(in the rows, 128 means zero)
Where one turn sends some rows of the set: a few examples, then the rows asked:
sove: [125 120 163  99  79  94 141 168 118  84 149 158 104 170 137 138 139 160
 123 153 128 145 108  99  94 142 133 140 144 130  77 124 112 124 145 141
 125 135 119 111 127 129 151 125 102 146 128 127 137 162 117 137 104  93
 178 114 146 178 112 114]
zudol: [124 105 162 131  88 113 156 175 133  82 106 138 129 146 143 119 175 156
 110 141 148 133 117 101 115 134  99 138  95 120  93  99 132 102 163 134
 144 114 141 122 135 129 153 144 116 121 136 140 142 150 137 163 141 109
 174 134 136 128 112  86]
tol: [121 122 115 144 153 126 172 124 136  96 153 123 159 133  92 115 170 156
 118 113 127 136 134  89 141 123 162 141 162 136 136 140 117 141 150 102
 128 151 135 150  90 123 122 178 140 127 144 135 161 133 134 129 120 176
 138 127 150 132 114 112]
Ral: [142 108 160  96  92  96 157 162 117 108 137 150  89 167 132 137 149 154
 104 144 140 144 115 118  90 141 125 140 132 137  98 121 105 128 133 148
 139 143 113 121 105 119 134 160  73 152 124 122 121 166 111 143 124  91
 163 108 136 161  98 119]
mumi: [115 125 114 150 140 130 166 126 131  94 148 119 148 127  92 111 168 154
 111 109 127 122 127  80 140 113 155 142 161 151 144 143 104 151 142 100
 129 139 138 150 100 115 118 168 129 121 142 129 145 144 124 125 117 178
 131 117 149 133 123 123]
zugut: [127 140 109 117 137 126 150 136 132 101 162 124 133 143  69 126 143 152
 137 128 131 134 156 101 151 105 140 149 170 145 133 129 144 128 158 115
 138 130 130 159  98 125 119 157 141 123 144 129 142 148  90 126  99 155
 167 109 154 167 104 138]
liguf: [119  95 145 129  96 125 160 173 118 107 113 122 127 135 142 123 165 148
  98 127 144 131 129 110 124 160 107 127 108 109  93 106 106 122 122 128
 147 109 135  99 118 119 146 173 117 113 135 157 135 153 117 181 130  96
 165 136 134 120 115  76]
zured: [140 105 164 106 105  78 167 171 135 120 129 137 132 159 128 129 142 169
 113 112 174 125 124  92 105 146 123 132 106 155  86 108 121 109 117 145
 144 152 137 106 113 109 141 193 103 139 104 125 113 163 125 148 139 123
 141 112 120 166 100 111]
zisa: [119 102 160 112 107  76 163 180 126 120 124 148 142 163 118 134 132 177
 130 121 144 141 117  93 116 158 130 117 121 150  83 125 137 104 125 164
 143 129 137 111 145 117 142 197 127 122 110 136 106 179 117 163 134 117
 146 110 129 174 112 108]
dutun: [127 155 100 126 131 125 157 124 145  95 158 133 138 140  82 128 146 155
 139 126 142 139 156  91 143 109 144 156 176 145 139 134 137 127 155 120
 126 128 121 142  89 121 116 145 131 114 151 130 149 148  90 127  87 161
 165 112 153 162 103 134]
sule: [103 113 108 150 144 129 158 129 138 103 156 140 135 125  73 131 176 148
 104 118 126 132 145  90 154 108 118 145 158 130 132 148 142 146 163 119
 133 136 118 142 100 116 118 162 127 112 138 147 165 147 137 104 105 141
 185 124 156 154 129 109]
fir: [129 142 107 152 151 131 181 121 147  96 149 127 162 135 101 120 162 163
 131 113 142 137 143  84 138 109 161 149 145 157 139 141 123 137 157 116
 125 141 144 142 102 134 117 168 133 116 142 128 152 141 122 137 107 174
 150 116 161 135 113 120]
gem: [119 130 170 116  99  80 167 177 123 109 138 140 153 154 136 122 127 182
 138 113 169 129 125  84 103 145 132 139 114 135  71 110 125  97 146 143
 135 144 144 109 130 141 155 177 137 126 116 125 120 156 128 152 144 130
 141 115 129 174 113 123]
fad: [128 111 159 102 110  97 151 163 106 112 130 153  93 170 139 149 158 150
 137 137 128 140 106 103  94 168 129 122 137 139  85 121 114 128 135 130
 144 138  95 120 123 136 141 149  80 155 119 122 135 165 103 133 100 106
 175 133 127 167 105 105]
Bim: [114 139  97 151 140 143 175 122 151  94 148 137 137 133  91 133 180 155
 111 123 141 129 149  85 151 104 122 162 153 133 136 144 140 147 160 139
 118 121 128 140 104 113 111 151 123 112 137 134 163 152 128 115  99 152
 184 123 161 148 128 104]
fumil: [113 126 111 137 145 150 173 135 140  98 150 134 129 134  84 128 181 151
 118 125 127 126 146 107 155  98 127 161 158 130 124 142 143 146 167 137
 132 134 134 157 105 111 115 152 132 130 132 140 167 150 131 115 103 154
 185 127 160 160 137 106]
dur: [134  87 159 127  92 103 156 155 132 109 100 137 112 136 131 119 160 149
  98 142 150 128 124 114 110 135  87 146  81 143 104 105 122 109 140 142
 151 133 117 113 120 105 134 157  90 138 120 139 126 155 130 160 142 102
 164 126 118 141  97  93]
par: [ 97 131 109 151 138 137 156 131 138 105 151 137 133 115  83 125 175 151
 111 105 125 124 141  94 145 101 122 143 163 129 137 150 123 152 158 119
 131 131 124 145 105  99 118 158 118 120 133 142 154 154 126 101 110 154
 165 120 158 154 141 117]
Sil: [131 120 122 144 148 141 176 137 137  94 152 116 152 139  92 115 163 156
 126 120 126 124 134  92 151 105 169 153 146 159 133 137 124 137 152 116
 137 144 153 160 103 138 112 165 144 125 144 127 150 141 124 139 111 178
 148 121 157 139 122 117]
tofoz: [120 115 147 100  94 105 146 164 107 121 144 139 110 154 130 144 141 151
 114 133 133 149 115 114 106 167 136 114 135 114  71 128 100 136 115 129
 136 133 116  97 111 112 143 147 103 141 131 154 134 160  95 143  99  82
 175 120 141 162 115  94]
zez: [109 100 165 116 119  85 174 172 110 120 129 141 132 147 136 138 137 168
 146 106 158 121 133  85 111 161 118 133 117 154  86 105 129 108 114 142
 143 135 125 112 122 147 152 192 115 129 102 119 126 174 130 146 131 122
 149 127 104 169 109 118]
Bivu: [114  98 155 130  96 118 163 176 122 105  98 141 108 142 130 119 184 155
 122 152 136 124 120 103 114 162  92 136 107 135 105  98 130 120 125 123
 158 121 114 119 128 131 145 166 101 128 131 131 137 162 123 169 130 116
 165 150 106 130 103  92]
Demez: [122  80 161 124  96 101 155 166 124 107  94 143 117 159 133 120 165 153
 112 147 130 144 111  99 131 148 113 129  96 143  98 118 132 102 135 150
 147 104 125 122 140 114 129 155 120 117 141 142 117 161 117 178 133 116
 156 133 125 134 117  84]
sizeg: [113 139 105 132 129 120 143 132 128  97 160 129 137 126  72 123 145 145
 125 115 131 124 142  86 147 103 132 146 175 142 152 138 118 142 147 102
 132 126 122 147 100 111 119 162 130 112 145 130 134 151  98 114 106 158
 147 104 152 165 112 143]
noko: [119 129 108 120 133 116 149 126 128  96 165 127 132 134  76 120 141 146
 118 120 128 133 150  89 146 119 146 153 184 140 144 132 130 132 149 101
 135 132 111 147  82 128 119 155 139 105 156 125 147 138 108 131 100 149
 151 114 144 164 104 142]
Telu: [127  91 164 101  93  93 154 167 117 106 130 162  95 168 135 140 146 162
 130 140 118 159 102 115 101 156 140 122 145 133  95 142 118 124 138 172
 136 124 124 121 131 114 138 155  96 145 130 143 124 180 117 158 114  97
 166 120 141 163 120  99]
rit: [112 107 156 116 111  89 159 172 103 135 138 127 144 130 137 135 112 159
 124  94 161 126 134  95 116 167 138 121 109 133  75 114 111 110 117 130
 142 133 128  91 114 133 148 184 132 119 115 141 114 158 106 156 122 104
 152 115 129 158 117 105]

mumi turns into sizeg
sule turns into tol
And these:
fad turns into Bivu
rit turns into tofoz
sove turns into zudol
fumil turns into Sil
Ral turns into dur
Telu turns into Demez
dutun turns into Bim

